B =
array([[6991, 5658, 6684, 5908, 6813, 5799, 3600, 5713, 3487, 2833],
       [6729, 4418, 4421, 5712, 4686, 5665, 7073, 5920, 9362, 5345],
       [5525, 3794, 5195, 5743, 3949, 5749, 8406, 5809, 6435, 6889],
       [8068, 6677, 5957, 5796, 6055, 5717, 3846, 5840, 3653, 2441],
       [3298, 3385, 5889, 5847, 5560, 5879, 7300, 5645, 5090, 6926]])
B[-5][-10]	6991
B[-4]	[6729, 4418, 4421, 5712, 4686, 5665, 7073, 5920, 9362, 5345]
B[-2]	[8068, 6677, 5957, 5796, 6055, 5717, 3846, 5840, 3653, 2441]
B[2][1]	3794
B[3][-3]	5840
B[2][0]	5525
B[-3]	[5525, 3794, 5195, 5743, 3949, 5749, 8406, 5809, 6435, 6889]
B[-2][0]	8068
B[-3][-6]	3949
B[:, 4]	[6813, 4686, 3949, 6055, 5560]
B[3][6]	3846
B[-4][3]	5712
B[4][-1]	6926
B[-1][-9]	3385
B[-3][8]	6435
B[:, 9]	[2833, 5345, 6889, 2441, 6926]
B[:, -5]	[5799, 5665, 5749, 5717, 5879]
B[0][7]	5713
B[-1][-4]	7300
B[-3][-4]	8406
B[-5][-4]	3600
B[-2][3]	5796
B[-4][5]	5665
B[-4][-6]	4686
B[1][0]	6729
B[-2][-9]	6677

arr =
 15  -19   17  -12    1    9    1   11   31    3   14  -27
  4   16  -33  -28    2  -38   19  -20   -8   23  -32    7
 -3    4  -23    3  -17   11    2  -17   16   15    8   14
-28    3  -11  -10  -35  -33   15  -17    3   -1    4   31
-14  -12   16  -19    9  -26   -9    5    3   21  -14   -8
 33   -2   -6   16   21   -5  -18   35    7   19  -11  -12
-44   31  -40   20  -52  -41   25  -36  -19   -9   -1   54
-37   33  -10   68   10    9  -27   20  -55   -5  -11   28
 12    3   16   22  -19   55   30  -20    2  -76   58    2
Rows and columns are counted from 0.
(0, 0) = 15
(2, 8) = 16
(8, 10) = 58
(4, 0) = -14
(8, 1) = 3
(1, 7) = -20
(1, 8) = -8
(3, 3) = -10
(1, 2) = -33
(4, 9) = 21
(6, 1) = 31
(5, 8) = 7
(8, 4) = -19
(3, 10) = 4
(0, 1) = -19
(8, 6) = 30
(0, 9) = 3
(5, 11) = -12
(6, 6) = 25
(7, 7) = 20
(2, 5) = 11
(4, 11) = -8
(8, 9) = -76
(8, 11) = 2
(5, 1) = -2
(6, 9) = -9
(3, 7) = -17
(0, 8) = 31
(3, 1) = 3
(8, 2) = 16
(5, 5) = -5
(7, 10) = -11
(5, 9) = 19
(1, 6) = 19

m =
[[ 75   8  14  -7  10  57  31 -23 -12   4  -6]
 [ 54  -3   5 -16  11  65  18 -25 -35   4 -10]
 [ 43  -7   1 -19  11  66  12 -25 -44   3 -11]
 [ 70   3  11 -10  11  61  26 -24 -21   4  -8]
 [ 61   0   8 -14  10  64  22 -24 -30   4  -9]
 [ 47  -6   2 -18  11  65  14 -24 -41   3 -10]
 [ 63   1   9 -12  11  63  23 -24 -27   4  -9]
 [ 72   4  12  -9  10  59  28 -23 -18   5  -8]
 [ 74   6  13  -8  10  59  29 -23 -15   4  -7]
 [ 58  -2   7 -15  11  64  20 -25 -32   4  -9]
 [ 67   2   9 -12  11  62  25 -24 -24   4  -8]
 [ 51  -5   4 -16  11  65  16 -25 -38   3 -10]]
m[0, -11]	75
m[-7, 3]	-18
m[9, -5]	20
m[2, -1]	-11
m[-5, 2]	12
m[-12, 10]	-6
m[-5]	[72, 4, 12, -9, 10, 59, 28, -23, -18, 5, -8]
m[-4, 5]	59
m[-11, -8]	-16
m[-11, -10]	-3
m[3, -4]	-24
m[1, -5]	18
m[-3, 7]	-25
m[-1, -8]	-16
m[10, -11]	67
m[-8]	[61, 0, 8, -14, 10, 64, 22, -24, -30, 4, -9]
m[11, 8]	-38
m[-5, -11]	72
m[:, 3]	[-7, -16, -19, -10, -14, -18, -12, -9, -8, -15, -12, -16]
m[9, -2]	4
m[-10]	[43, -7, 1, -19, 11, 66, 12, -25, -44, 3, -11]
m[2, 4]	11
m[-5, 9]	5
m[:, 6]	[31, 18, 12, 26, 22, 14, 23, 28, 29, 20, 25, 16]
m[5, 8]	-41
m[3, -5]	26
m[7, 8]	-18
m[-8, -11]	61
m[5, -11]	47
m[5, 2]	2
m[-1, 0]	51
m[-6, 10]	-9
m[:, 2]	[14, 5, 1, 11, 8, 2, 9, 12, 13, 7, 9, 4]
m[-12, -9]	14
m[6, -5]	23
m[0, 9]	4
m[11]	[51, -5, 4, -16, 11, 65, 16, -25, -38, 3, -10]

X = [[44, -26, 8, 9, 67], [-2, 5, -15, 2, -3], [13, 16, -28, -11, 53], [6, -10, 11, 1, -8], [25, -19, 10, 28, 35], [18, 21, -26, -16, 60], [-35, 1, 18, 3, 27], [-10, 10, -21, 46, 32]]
X[-8, 0] => 44
X[-2, 3] => 3
X[-8, 1] => -26
X[:, -5] => [44, -2, 13, 6, 25, 18, -35, -10]
X[-3, -4] => 21
X[-5, -3] => 11
X[4, 4] => 35
X[-2, 2] => 18
X[2, -4] => 16
X[:, 3] => [9, 2, -11, 1, 28, -16, 3, 46]
X[3, -5] => 6
X[7, 4] => 32
X[-2, 0] => -35
X[3, -2] => 1
X[1] => [-2, 5, -15, 2, -3]
X[-1, -5] => -10
X[-8] => [44, -26, 8, 9, 67]
X[5, 4] => 60
X[:, -4] => [-26, 5, 16, -10, -19, 21, 1, 10]
X[4, -3] => 10
X[-6, -5] => 13
X[-3, -5] => 18
X[-8, 4] => 67
X[-6, 4] => 53

grid = [[20, -16, 2, -3, 17, -1, 15, -20, -9, -22, -7, 0], [36, 35, -25, 45, 3, 21, -43, -3, -19, 12, 13, 36], [7, -17, 12, -18, -39, 26, 5, 12, 1, 17, -6, 14], [-20, -41, 39, 5, 19, -28, -9, 4, 11, -2, -40, 7], [7, 74, -27, 5, 35, 23, 32, -3, -16, 27, 26, -14], [28, -31, -2, -15, 25, -6, 18, -43, -26, -27, -17, 6], [-6, 26, 36, 6, -57, 25, 24, 0, 19, -13, 32, 7], [-38, -17, 10, -3, -6, -41, -18, 7, 21, 1, -16, 4]]
grid[0,0]: 20
grid[5,10]: -17
grid[:, 0]: [20, 36, 7, -20, 7, 28, -6, -38]
grid[6]: [-6, 26, 36, 6, -57, 25, 24, 0, 19, -13, 32, 7]
grid[0,8]: -9
grid[4,5]: 23
grid[1,2]: -25
grid[5,5]: -6
grid[4]: [7, 74, -27, 5, 35, 23, 32, -3, -16, 27, 26, -14]
grid[6,2]: 36
grid[:, 10]: [-7, 13, -6, -40, 26, -17, 32, -16]
grid[:, 1]: [-16, 35, -17, -41, 74, -31, 26, -17]
grid[5,8]: -26
grid[5,9]: -27
grid[3]: [-20, -41, 39, 5, 19, -28, -9, 4, 11, -2, -40, 7]
grid[4,0]: 7
grid[5,7]: -43
grid[4,6]: 32
grid[3,10]: -40
grid[7,3]: -3
grid[:, 7]: [-20, -3, 12, 4, -3, -43, 0, 7]
grid[0,11]: 0
grid[6,11]: 7
grid[7,9]: 1
grid[2,7]: 12
grid[5,0]: 28
grid[1,9]: 12
grid[1,0]: 36
grid[0]: [20, -16, 2, -3, 17, -1, 15, -20, -9, -22, -7, 0]
grid[:, 6]: [15, -43, 5, -9, 32, 18, 24, -18]
grid[:, 11]: [0, 36, 14, 7, -14, 6, 7, 4]
grid[3,7]: 4
grid[4,9]: 27
grid[7,6]: -18
grid[:, 8]: [-9, -19, 1, 11, -16, -26, 19, 21]
grid[:, 3]: [-3, 45, -18, 5, 5, -15, 6, -3]
